In the rows, 128 means zero.
Each path below is one point turned by a fixed rotation once a step. After each direction that follows a path, write how fast that rotation turns it, in degrees a step (0 if it stays still).
Each turn is a multiple of 5 degrees from 10 to 175, or 0.
Each row of a path follows its step; steps can be skipped.
Rotation 1:
step 2: [143 124 135 127 134 133 122 131 122 125 127 133 135 142 137 128 131 120
 137 133 126 129 135 118 127 128 116 125 129 130 120 122 133 121 123 128
 128 127 131 132 128 143 120 128 125 121 126 125 134 122 134 125 124 121]
step 4: [129 143 141 124 137 127 124 133 120 121 115 129 121 129 130 129 131 127
 127 137 123 126 124 128 121 124 139 136 118 119 129 118 126 122 120 128
 126 130 127 136 126 122 118 134 121 127 128 131 135 126 135 129 132 133]
step 7: [129 137 139 127 126 122 131 126 126 130 131 133 123 124 133 117 136 117
 134 123 122 125 137 116 126 132 127 138 133 123 130 123 134 125 128 126
 116 122 134 138 134 130 123 120 131 135 135 143 132 125 125 129 128 129]
step 9: [128 134 132 130 135 116 124 124 125 123 119 122 134 124 130 133 131 126
 130 134 123 119 135 122 136 124 133 132 130 133 130 132 136 125 127 118
 127 133 116 132 118 126 127 116 128 132 137 124 117 125 139 137 123 130]
step 11: [136 123 134 123 130 119 126 123 122 120 125 125 134 135 136 116 129 122
 127 130 124 113 134 122 122 131 124 130 123 133 131 124 128 139 123 132
 128 124 119 136 135 137 133 120 133 115 132 127 130 129 125 117 132 128]
step 17: [123 128 135 123 135 115 136 124 127 124 119 126 128 126 128 128 131 123
 121 126 120 120 132 133 131 126 141 134 125 125 127 132 129 121 129 130
 121 134 116 137 115 121 132 124 133 131 136 135 125 130 121 119 139 137]
step 18: [114 128 126 125 135 129 129 126 122 129 126 132 135 129 125 128 131 118
 124 127 119 127 120 126 125 119 135 132 128 124 111 130 145 124 129 117
 128 131 118 132 125 130 132 122 124 127 137 128 122 129 134 125 139 120]
step 20: [130 121 127 131 119 128 122 125 118 122 130 135 127 120 137 117 128 115
 126 117 122 121 122 124 129 130 126 137 128 126 130 131 130 129 123 123
 128 121 123 139 118 128 133 135 133 115 134 139 128 123 131 124 123 138]
step 22: [132 127 128 129 130 128 126 129 126 124 128 129 135 130 131 133 120 126
 131 122 128 118 129 129 131 119 138 123 124 130 121 140 133 121 123 126
 124 144 119 118 124 131 128 133 134 114 136 116 133 122 140 129 132 136]
Speeds:
[125 132 128 128 129 130 128 127 127 129 129 131 127 128 131 129 130 128
 125 131 124 130 126 126 129 128 127 131 125 128 128 128 128 128 128 125
 126 127 130 125 128 130 127 129 128 130 128 131 126 129 129 130 127 126] : 130
[128 130 130 128 127 129 127 128 126 129 125 129 129 131 125 129 128 130
 127 128 127 127 130 133 128 125 131 129 130 126 128 128 126 126 128 128
 125 132 127 126 129 123 128 127 128 127 131 129 128 127 129 128 128 126] : 80
[130 129 127 126 125 127 127 129 124 128 126 124 127 125 132 130 125 127
 129 130 129 128 126 129 127 128 129 128 129 129 128 127 128 128 129 128
 132 126 129 127 127 125 125 130 130 127 129 130 125 129 129 129 125 126] : 65
[130 129 127 129 127 128 126 131 127 126 126 129 125 127 127 128 127 126
 130 128 129 126 128 131 128 128 125 131 126 127 130 129 126 130 128 130
 125 126 127 128 129 130 130 130 128 132 128 131 126 124 128 128 131 128] : 85
[127 129 130 127 131 124 128 128 131 128 126 127 124 126 128 130 130 127
 129 127 125 129 127 130 128 126 127 127 131 127 129 125 129 126 126 129
 130 128 129 124 129 129 131 130 130 126 126 129 130 128 127 127 127 126] : 35
[126 124 127 127 129 128 130 125 125 128 126 128 126 129 129 129 126 129
 126 127 126 127 129 130 129 130 126 129 129 132 130 127 124 128 128 127
 128 129 130 128 123 130 128 127 129 128 129 128 128 125 129 124 127 127] : 125
[130 130 127 128 126 125 130 127 129 128 128 129 131 124 127 130 129 129
 131 126 126 127 127 129 130 129 129 127 128 124 130 131 125 128 130 126
 126 127 130 128 126 129 126 127 127 128 126 129 130 127 130 128 125 130] : 110
